In the data rows, 128 means zero.
Here are some points, each followed by its number:
[135 155 139 142 128  98 144 134 107 112  92 120 132 176 154 138 140  84
 146 104 113 143 156 154] 0
[164 134 117 150  70 163 134 150  81  94 174 132 104 131  22 145 116 119
 151 165 139 165 234  90] 1
[130 124 148 153  86 179 115  92 123  51 127 156 123  90 112 128 136 153
 140 155 182 161 169  74] 2
[109 190  90 152  75 173  86 192  97  94 151 170 138 104 144 137  96 125
 129 128 108 152 153 146] 3
[ 85  94 122  97 141 166 134 134 153 160 218 115  94 135  75 134  87 128
  86 119  97 121 169 114] 4
[101 130 140 128 120 114 133  88 119 121 128 103 147 162 153 107 128 135
 102 159 132 125 144 136] 5
[137 180 184 184  51 104 131 177  56  93  77 238 112 132 148 136 175 177
 204 212 142 125 101 127] 6
[119 197 149 156  31 141 130 169  79  50 122 216 117 161  56 115 154 186
 143 182 129 134 200 118] 7
[164 137 161 173 123 125 125  96 172 142  96 118 123 141 162 162 134 134
 147 141 115 120 115  77] 8
[115 160 123 166  75  88 143 134  89 147 105 173  75 162 100  82 145 137
 167 126 117  71 140 114] 9
[130  92 115 145 155 190 124 153 103  82 141 139 149 117 103 182 152 151
 108 139 121 122 112 106] 10
[132 128 124 154 152  91 161 123 136 122  81 120 114 148  91 121 121 124
 129 145 102 107  96 130] 11
[114 141 135 202  42 116 136 146 106 114 115 125 158 106  97 176 133 174
 180 211 119  79 159 111] 12
[191  32 123  73 169 165 160 105 141 136 174 121  53 129  50  60 118 184
 118 120 195 133 115  82] 13
[143 103 100 134 112 175 183 121 169 119 131 130 168 124  33  87 134 165
 157  65  97 119 168 133] 14
[132  98 120 104 146 135 134 102 135 134 136  87 143 119 117 112 132 115
 126  99 162 128 139 100] 15
[122  94 139 114 168 168 129 130 164 124 181 146 114 130 123 104 108 149
 150 106 143 139  95 153] 16
[160 108 121 120 162  80 128 133 120 163 153  97 139 103 138 130 132 130
 134 126 168 120 125 133] 17
[102  42 121 173 101 128 210 112 180 150  66  77 162 130  86 107 105 165
 174  96 144 106 120  74] 18
[107 184 165 137 117  78 110 112 103 161  96 125 153 123 164 164 140 127
 122 126 117 107 103 138] 19
[136 103 165  62 161  98  77 148 142 153 182  94  81 124 171 109  94 100
  85 125 135 158 106 115] 20
[123 115 123 127 170 122  59  77 162 194  84  85 162 126 161 168 110  90
  70 134  95 101 112 139] 21
[109 167  93 159 137 134 107 145  74  88 115 149 143 172 154 105 148 142
 143  77  34 188 168 167] 22
[ 88  76 101  94 188 135 153 126 179 150 143 119 139 135  99 115  87 122
  91  86 101 110 123 135] 23
[136 112 148 108  98 109 138  99 112 113  80 118 136 159 141 145 151 114
 146 120 144 100 148 109] 24
[119 147 166  90 126 124 105 139  95 135 176 127  89 143 135 127 108 102
  66 141 162 167 134 144] 25
[134 110 138 119 108 142 160 128 144 125 100 135 166 158  79 112 114 164
 164 164 131 127 143 122] 26
[106 192 186 122  62 139 116 159  63  84 133 145  85 140 145 131 104 172
 136 186 178 145 150 141] 27
[100 190 115 168  96 161  97 181  98  89  94 233 121 120 140 134 169 187
 149 121 144 157 104 139] 28
[108 117  99 104 127 149 143 108 138  88 129 151 124  96  83 103 122 121
 137 121 153  86 143  87] 29
[146 101 129 112 217  82 127  88 139 138 137  89 101 126 152 140 167 106
 144 127 124 125  73 131] 30
[138  85 129  94 161 121 111 115 182 165 171  90 123 115 168 116 101  93
 130 106 162 148 127 148] 31
[127  88 146  98 157  81  99 121 108 130  75  93 167 134 199 109 131  89
  79 125 105 147  95 168] 32
[164  51 123  70 192 101 152  85 205 172 177  45  89  86 141 112 121  83
 135 131 160 147  96 107] 33
[132 229 154 211   7 154 125 170   1  31 112 224 108  95  64 130 156 175
 165 181 137 137 164 123] 34
[155 154  69 113 140 135 140 133 160 156 137  89 142 103  96 142 140 107
 106 110 127 140 125 103] 35
[115 155 114 114  86 116 185  99 129  66 144 130 102 123  93  78 153 136
 152 130 143 111 158  93] 36
[132 121  90 201 154  72 113 147 124 164  81  86 147 180 125 137 131 103
 161 116  94  89 145 115] 37
[104 162 149 114 115  70 118  80 129 142 107  86 127 130 185 171 125  56
  94 159 140 108 132 103] 38
[126 143  92 161 115 137 130 113 141 113 168 141 118  78 104 110 122 121
 152 132 130 122 168 129] 39
[100 143 143 148 163 143 145 155 180 129 117  59 176 155  77  72 157 117
 172 133 118 117 132 108] 40
[ 92 121 162 130 107 133 137 125 130 119 130 124 137 116 109 115 151 166
 160 119 127 114 121 118] 41
[134 138 143 162  87 155 142 162  79  74  94 148 109 119  83  99 156 174
 186 147 135 132 149 132] 42
[112  82 127 134 183 160 157 139 162 103 146 125 134 165  78 106 112 163
 132  93 109 149 144 160] 43
[136 105 114 150 143 151 116 138 136 158 116 103 108 117 136 117 155 138
 134 112  98 119 118 141] 44
[154 113 102  92 211 115 113 116 145 159 168  90 123 117 144 130 140  96
  97 142 152 125  76 124] 45
[119 107 128 125 151 119 151 119 141 166 163  75 131 158 133 156 112 121
 127  80 114 114 147 104] 46
[118  99 117 121 138 143 152 100 148 143 138  84 118 142 129  94 153 134
 115  92 112 159 158  99] 47
Which five points above are nearest to each new point, looking only along the 3 directions in which the numbered points spread most? Their numbers follow each, nearest first.
[141 119  96  77 153 167 144 114 121 154 144 110 142 104 165 151  95  95
  89 126 109 133 118 152] 17 45 31 30 35
[110 157 143 168 109 132 159 151  71 124  75 214 110 182 106 109 178 171
 172  88 124 121 136 111] 12 9 42 22 28
[161  19 160 126 186 100 156  84 171 205 139  56 167 103 162 195 124  94
 149 115 113 144  99 127] 30 21 46 23 45
[125 159 142 117  78 127 122 113  70  91 144 137 134 119 120 142 100  97
 107 123 134 147 184 161] 3 10 22 27 2
[131 117  96  87 198 122 114  91 169 146 106 118 123 112 172 124 137 104
 109  77 135 128 121 138] 30 45 31 17 46
[101 191 117 132 161  85 114 123 128 154 115 146  95 106 211 175 108  85
  83  95  81 130 104 133] 38 32 19 21 0
[154 118  85  95 145 107 159 155 142 117 104 105 123 103  95  86  98 166
 132  84 127 100 110 144] 47 43 35 15 44
[ 93 129  91  78 175  99  98 147 136 128  69 182 117 107 192 125 154 111
 131 125  90 104  36 171] 38 32 19 0 5
[169 108 111 154 153 123 128 114 159 183 120 134 103  32 103 131 157 109
 189  47 167 133 105  51] 47 15 35 46 43
[127 115 143 141 165 122 146  64 172 158 125 124 124 139 119 130 146 107
 109 105 127 117 120 137] 46 35 44 17 15
[131 147 107 122 100 191  99 177  93  78 161 170 101 135 115 105 145 153
 102 157 161 158 140 141] 2 3 27 1 39
[158 105 110 136 186 119 130 122  98 112  60  80 118 156 164 162 141  97
 123 140 131  94 146 117] 8 5 0 24 44
[144  91 176 135 167 107 145  86 117 149 109  97 153 167 142 149 179 118
 158 128 158 160 124  79] 44 8 11 46 5
[108 109 144 138 171 128 128  98 118 128  73 131 133 136 177 142 140 115
 117  81  74 139 112 144] 8 0 5 24 44
[141  39 138 113 116 157 182 121 201 139 143  80 144 116  74  80 100 136
 136 123 146 102 109  76] 43 23 47 14 15
[101 105 112  78 143 126 141 119 128 133 162 110 146 107 149 137 112  98
 135 119 141 124 105  92] 17 35 15 46 47
[133 111 108 119 164 107 123  85 200 186 153  77 128 125 171 134 137  97
 122 136 148 152 118 138] 30 45 31 17 46
[138 110 108 128  78 143 135 136  91  87 130 194 122 146  82 115 153 165
 103 164 145 144 109 114] 2 36 39 42 1
[149 120 116 111 146  97 187 109 190 135  96  78 148 106 163 115 113 101
 176  94 159  87 142 151] 46 44 40 35 11
[137 118 179 109 127 171 132 115 127 126 107 141 116 109 115 145 128 139
 103 145 127 156 126  94] 10 39 5 41 29
[130 206  60 202  52 156 131 169 105  83 180 190 149 116  75 135 143 152
 142 160  98 108 189 142] 42 7 28 12 2
[126 150 104 151 119 126 152 111 165 109  82 120 123 165 122 146 118 120
 110 142 125  72 132 106] 11 24 8 44 41
[153 115 139 179  96 161 132 177 101  86 144 150  87 158  50  77 124 213
 166 124 150 165 161 119] 1 2 36 42 39
[134 170 140 136  98 127 122 100 129 162  72  91 146 124 203 209 126  77
  86  73  92 188 123 178] 38 32 19 21 0
[137 129 105 124 122 115 139 127 122 119  79 104 121 141 109 155 138 104
 178  92 113 109 122 108] 11 24 8 44 41
[137 186 161 124 108 109  72 135 120  82 121 122 164 148 119 178 132 123
 101 129 109 127 159 139] 22 0 5 19 24
[121 185 121 133  87 138  93 133 103 104 122 184  85 119 104 107 141 137
 138 148 157 143 115 126] 3 27 2 28 22
[203 122 167 138 102 156 134 137 164 179  99  83 144 142 162  51 137 136
 140 171 152 215 105 184] 5 17 44 35 24
[178  67 115 146 198 173 174 152 154 141 127  87 119 126  46  76 169 198
 218  74 150 145 132 132] 14 43 18 40 29
[137 144 124 115 139 112 141  76 164 175 103  87 138 107 143 138 104  50
 149 111 116 144 109 124] 30 46 17 21 44
[104  33 199 179 139  77 171 126 192 172 104  83 119 148 109 110 141 147
 167 155 151 119  85 119] 40 46 11 44 47
[120 180 107 182  88 136 156 168 128 129  61 153 116 114 109 138 123 135
 126 169  93 138 141  97] 9 12 22 42 41
